In the rows, zero is written as 128.
One turn sends every row of this set to another row. A few are shown first. Where does it send the rows asked after them?
volup: [120 154  92 132 149 136 134 167 140 145 137 123 157 157 122 145 119 127
  96 105 142 111 147  99 133 154 155 123 121 122 160 113 106]
Zamab: [137 154 149 121 132 116 125 137 108 148 116 109 130 131 134 136 150 161
 104 116 141 102 119 108 113 165 148 115 141 126 117  94  99]
fum: [115 135 129 120 150 140 120 158 158 126 137 125 123 152 131 123 129 100
 108 114 155 109 117 135 133 188 137 126 133 143 148 120  93]
Rel: [137 135 128 110 130 126 130 143 117 139 149  97 146 155 125 121 166 146
  97 102 125 110 127 121 111 160 168 117 126 102 131 111 104]
Rapov: [143 128 134 125 155 118 130 169 144 143 129 124 142 150 106 132 162 110
  98  99 141 147 120 115 134 155 143  95 110 111 138 109  91]
nasez: [134 132 135 151 153 152 126 141 122 149 108 130 115 140 136 120 112 127
 113 126 142  92 141 118 119 129 143 118 142 114 129  95 114]
tuv: [103 131 113 117 156 160 113 174 157 129 132 130 127 162 133 119 127 117
 113 121 153 114 132 111 120 170 121 114 140 118 141 106 123]
gafi: [116 137 114 142 122 139 112 139 107 139 131 115 117 126 139 141 136 128
 118  99 128 113 112  94 134 125 118 123 151 130 137 105 114]
Gedod: [128 138 152 121 143 133 135 134 145 137 123 137 119 124 119 124 169 135
 116 120 144 126 141 133 124 144 135  99 115 101 125 110  95]
Palo: [141 147 132 121 150 121 111 159 106 142 127 113 132 157 121 127 127 149
  90  92 136 124 123  90 129 156 165 116 128  95 125  83 106]
Marov: [ 99 130 141 130 147 145 106 158 138 128 119 125 105 147 161 127 119 111
 120 114 154 122 131 134 132 164 128 111 123 124 134 114 107]
kizek: [121 133 109 132 154 140 103 146 125 156 153 123 137 142 104 133 125 121
 106 107 115 108 102  93 146 133 142 126 151 121 146 110 111]
lopa: [135 149 134 121 147 137 157 158 134 126 107 147 124 139 115 140 141 135
  99 108 152 131 123  91 126 151 130  89 126 113 137  93 110]
pog: [106 137 110 128 125 120 118 122 115 140 154 125 125 128 121 137 144 117
 119 101 121 105 115 125 151 142 149 138 136 124 148 120  99]
kegi: [136 126 129 133 111 127 111 148 147 148 126  96 138 133 127 120 146 119
 131  93 156 119 137 139 138 154 154 120 139 140 145 111  92]

Gedod goes to lopa
kegi goes to nasez
Rel goes to Zamab
Now find these:
pog goes to gafi
fum goes to Marov

